Rows swapped in pairs by one turn or mirror: which row each one swaps with:
Gugu:  27  34  -3   3  18  21 -25 -41 -13  -6   5  22 -22   4 -19 -13 -33  18 -13  -1 -38   2 -16   1  22   1
moga: -18 -13 -10 -14 -16   4 -19  11 -31 -21 -32  -9   1 -30   9  35   1 -10 -59  -8 -16  17   9   1   4  -1
Nep: -30  10 -29   7  21 -12  -7  30   4   4   5  17   3 -33 -13 -14  18  25 -25   2 -26  13 -25 -14  30 -13
Ren: -16   8 -25  25  24   6 -26  29 -32 -11  -9  27  14  -2 -13   5  33  26 -20   3 -18  -2  -6  -9  28 -24
bafer: -12  16  27   5 -15  10 -34 -19  -4  31  20 -25 -16 -48   2   1 -40  -6 -34 -12 -41 -20  -8  11  27  35
pil: -25   7   6  69 -18  15   1  -2  -7  -9  14  -5   2 -50  15   3 -19  -5  36   3 -22   6   1  10  30  30
Vinun:  -4 -12  13  26 -13  28  19 -21 -21 -20  15  18  -6 -16  39  -7  -8  -9 -23 -22  13 -11  27   1  36  -6
vuga:   1  28 -12  26  14   9 -35 -28 -28  -3  20  -6 -20  24 -54 -16   7  19 -32   0 -26   0  13  -7  15   1
rab: -10  -5 -33  38  10  -2 -22 -28 -30 -44 -10 -25   3 -24 -27  25 -10  11  -4  17 -44  24  13  -2 -10   4
fuget: -25 -19 -15  -5  -6   5 -15  23 -42 -29 -22  -2 -10 -23  15  26   8  -8 -64 -14 -11   8  11  -5   4   5
fopap:  26  39   1 -18  19  18  -9 -20  -9  -5   7  13 -16 -27   7   2 -41   7  -6  -3 -43   0  -4  -4  28 -15
vidod: -38   2 -11  72 -40  17 -24  11 -20   7 -12 -19   4 -30 -15  -8  25  -4   4  -5  -4   4  15   9  23  25
rugir: -26 -12 -17  -9  -3  16 -22  19 -40 -14 -26 -10  -5 -22  20  40   0  -2 -61 -14  -5   8   7 -10   4  13
Vipek: -19 -10   5  45  22   7   8   9 -20 -25  32   7   4 -41  21 -13  -8   8   9   6 -50 -13 -20 -11  42  35
Gopu: -33  22 -26  23  23 -13  -4  33  -8  11  -1  11   4 -27 -21   7  10  34 -26  12 -27  -4  -7 -14  44 -21
kozul:   9 -15  13  18 -15  28  13 -41 -21 -22  17  18  -6 -25  36   2 -15  -9 -20 -11   7 -18  23  -1  29  -3
buna: -19 -24 -14 -10  -7   5 -21  17 -48 -27 -18  -7  -7 -19   8  32  13  -6 -65 -13 -18  -2   8 -14  12   9
suse: -12   1 -23  30  17  22 -14  25 -36 -24 -13  22   8  -4   9  19  38  10 -11  -7  -8  -1  15 -17  21 -26
Bif: -38   2 -10  75 -26  13 -16  18  -4   8   6  -5  10 -43   1  -7   5  -2  18   2   0  12  17  17  23  18
dupig:  10  17   8  33 -10  33 -58   4 -32  -4   3 -27  -7 -21  -4  27 -39 -22 -17 -11 -48  -2  -1   2   4  47
Bire: -33   1  -9  58 -29  10 -32   4  -6  16   8 -19  -1 -12 -35  -5  26   2 -10 -15   9   3  30  17  24  20
bikag: -11  -2  10 -17 -20  18  -8  -3 -13 -15 -29  -1   5 -44  34  26 -28 -22 -39 -10 -19   6   6   9   8  -7
zezi:  10 -15  19  28 -26  26  15 -30 -17 -24  21  18  -2 -22  27 -10  -4 -15 -16 -18  -4 -11  22   7  35  -9
nagi: -31   2 -16  47 -19  12 -33   0 -23  22  15  -6  -7   2 -42  -6  34  13 -35  -8   3  -8  33   6  21  16
Zefa: -28   3 -18  51 -23   5 -27 -10 -20  25  17 -12  -8  -4 -37 -11  32  10 -31  -9   7  -3  31   7  20  11
kepub: -20 -17 -15  31  44   9  -4   6 -52 -51  18   4  -7 -13   3   6  -2  23 -37  -5 -35 -11   5 -28  23  33
viki: -11 -19 -14 -15 -13   5 -26   8 -37 -21 -22  -4  -1 -21  17  39  -2 -15 -62 -15 -14   5   7  -8   4   4
Lumup: -11  19  24  14 -25  20 -41 -10  -8  30  25 -17 -17 -40  -9   4 -43 -11 -35 -21 -37  -9   0   0  31  42
topap:  19  40   5  -6  19  25  -8 -22  -3 -12   0  11 -10 -29  12   5 -52  10  -7  -6 -27   0 -15   3  23 -18
leb: -20  16  21  -7 -11  -4 -21 -14   7  32  20  -9 -18 -45  -8 -14 -40  11 -39  -9 -30 -12 -13   4  44  27
lipa:   3  -9  -6  38 -12  39  -6   6 -42 -22   4  23  -2  -1  24  10  27  -5 -24 -24  11 -17  21 -13  21  -5
fomo:  -6   0   7 -19 -16  22 -10  -7 -17  -6 -28   0   5 -43  34  26 -35 -20 -31  -7 -16  13  -3   8   9  -7
vitu: -11  13 -38  32  12   6 -22 -25 -27 -44 -13 -33  -5 -16 -20  26 -19  16  -4  13 -29  26   6  -3 -19  19
Kovov:  -5  14 -25  43   9   7 -42   7 -40 -28 -11 -39   0 -15 -29  34 -13  -2 -10   1 -55  16   3 -14  -4  33
ton: -22 -12 -26  20   7 -12   6 -38   1 -45  -7 -22  -2 -48 -11   9 -24  11  -9  19 -29  22   7   1   1  -3
fivop: -27   5   5  62  -4  16   5   0  -8   1  11  -4   8 -47  16 -21 -24  -1  38   3 -25   4  -3  11  32  28
sisad:   2  20  18  31 -25  35 -40  -7 -24   7  -3 -37 -11 -39   5  18 -40 -24 -14 -14 -40 -15  -5  -2  22  51
sor: -13  17  23   0 -13   6 -27 -11   5  33  22 -20 -21 -44 -15  -1 -46   4 -36 -13 -34 -15 -10  12  41  31
Gilir: -19   6 -37  38   9   2 -25 -22 -29 -42 -16 -23  -8 -21 -25  26  -6   8  -1  19 -35  32   8   0 -16  15
nuti: -18  15 -31  12  26   5 -18  25 -31   1  -9  27   4  -3 -14  -1  35  31 -13   8 -18   3   9  -9  27 -19
paru: -18  12 -17  41 -14   3 -35 -12 -26   9  17 -13 -15  11 -50  -9  20  27 -43  -9  -2  -5  28  -6  23   7
Pason:  -9  -1   3  50  25  10   2  -4 -21 -31  29   3  -1 -52  21 -10 -28   3  17   5 -46  -6 -13  -9  35  37
Faz: -20  -9  -3  42  34  15   6   6 -27 -24  29   9 -15 -47  22 -11 -21  15   9  -4 -43  -5 -19 -14  39  42
bamu: -37  14  -4 -13  16 -15  -6   4   4  28  13  -2  -8 -53  -2 -15 -21  20 -38   5 -34   2 -22   1  34   1
pagi: -25   6 -16  46 -18   7 -36  -2 -22  19  16 -11 -13   4 -53  -7  25  24 -32 -11  -1  -4  26   5  25  13
vesa: -40   7 -11  55 -36  10 -37   0 -16  23  13 -13  -1 -15 -37  -7  20   8 -28 -11  -2   8  32   5  22  15
Kelob: -10 -14 -20  13   3 -15  11 -46  -4 -50   6   0   1 -52   1   3 -26  15 -10  11 -24  18   0   2   7   4
bazon:  13  23 -17  27  13  17 -30 -34 -35  -3  30  -4 -20  16 -41 -14  11  24 -34  -5 -19 -12  15 -12  16 -10
lafe:  19  24   5  -9  18  31 -15 -23 -10 -10  -1  20 -12 -25  18   3 -42  -4  -5  -5 -37   4 -24   4  14 -18
Panon:  -9  20  22  -5 -19  11 -22 -12   5  29  23 -16 -23 -44  -8   0 -44 -10 -41 -15 -35 -15  -4  13  31  31
Zup:  -8  21 -29  22  11  15 -35 -12 -21   9  25  -7 -18  18 -56  -6  14  26 -39  -9 -16  -3  14   1  19  10
nunil:  -5  13  27  12 -14  21 -44  -4  -5  24  17 -29 -12 -36  -6  16 -39 -18 -30 -23 -37 -14  -3   9  32  49
Bis:  -3 -13  10  16 -17  25  22 -40 -17 -21  13  10 -11 -28  32  -8 -17  -3 -16 -14  13 -10  23   3  31  -5
temi: -43   3 -18  63 -37  15 -22   4 -17  15  -4  -5   4 -18 -23 -12  19   3  -3  -5  11  -3  28  12  14  22
ludad: -30  24  -4  -3  16 -17  -4   0  11  31  24  -2 -11 -49 -10  -8 -19  22 -25   9 -28  -5 -22  -8  46  10
baf: -17   2 -40  45  17   1 -30  -9 -39 -45 -13 -24   2 -23 -19  24  -6  11  -2  15 -34  26   6  -7 -14  22
bukom:  13  19  11 -15  11  28 -10 -17  -7 -20 -13  16  -7 -37  35  15 -37 -11  -6 -12 -32   6 -12   1  16 -13
rimis:   6 -11  16  30  -9  39  15 -20 -29 -17  21  22  -7 -18  34  -3  -6  -4 -16 -20  13 -17  22  -7  40   5
Fub:   3  -7  -7  41 -10  38  -6  16 -48 -21   7  21  -2   1  17   8  28  -6 -21 -21   7  -9  22 -13  26 -11
niv:   2  20  18  16 -27  25 -39   2 -20  11  12 -24 -13 -38  -3  16 -43 -25 -29 -17 -47 -25  -3  -2  21  44
gufeg: -21   1   0  60   5  11   6 -10  -5  -4  17   1   5 -47  16 -19 -19   4  34   3 -30   6  -7   3  37  38
Rugut:  20  33  -3   9  33  34 -22 -42 -17  -7  17   2  -7   9 -19  -2 -33  15 -18   4 -35  -6   2 -16  19 -11
pefe: -32   8 -17  58 -22   6 -34   1 -23  13  15 -20 -16  -8 -35 -10  35  15 -26 -13   4  -4  28   8  13  12
Lil: -11  19  22  -1 -12  10 -29 -11  -4  34  21 -25 -20 -42  -5  -1 -40 -14 -47 -17 -38 -13  -4   6  30  36
nabab:  -8 -21 -10  36  42  19  -7   0 -43 -40  28   5 -18 -16   8  -4   2  16 -21  -7 -39 -15  -8 -30  29  45
Kema: -14  10 -10  47  -5  21 -49  12 -45 -26 -12 -27  -4 -13 -12  35 -12 -10  -3  -2 -48  14  -1  -2  -1  47
lumes:   0  11 -24  45  -1  14 -48  12 -47 -20  -8 -37   1 -13 -23  32 -11  -7  -2  -3 -49   8  -2 -12  -8  35
Vob: -21   8 -29  33  26  15 -12  33 -31  -9  -5  19   5  -7  -4  13  27  18 -12   4 -14  -2   1 -13  21 -38
Tefos: -23  18   3  -7   9  -2  -4  -8  18  32  29  -3  -6 -44 -17  -9 -29  13 -31   2 -38 -11 -13  13  48  10
Begi: -18  -3   6  47  30  15   6   2 -22 -22  31   9  -9 -46  21  -5 -18   3  11   7 -49 -12 -15 -12  42  38

baf pairs with -> Pason
sor pairs with -> pagi
vidod pairs with -> sisad
bafer pairs with -> pefe
Zup pairs with -> Tefos
fomo pairs with -> Fub
ton pairs with -> nabab
bikag pairs with -> lipa
dupig pairs with -> Bif
leb pairs with -> paru
Lil pairs with -> Zefa
Gugu pairs with -> Gopu

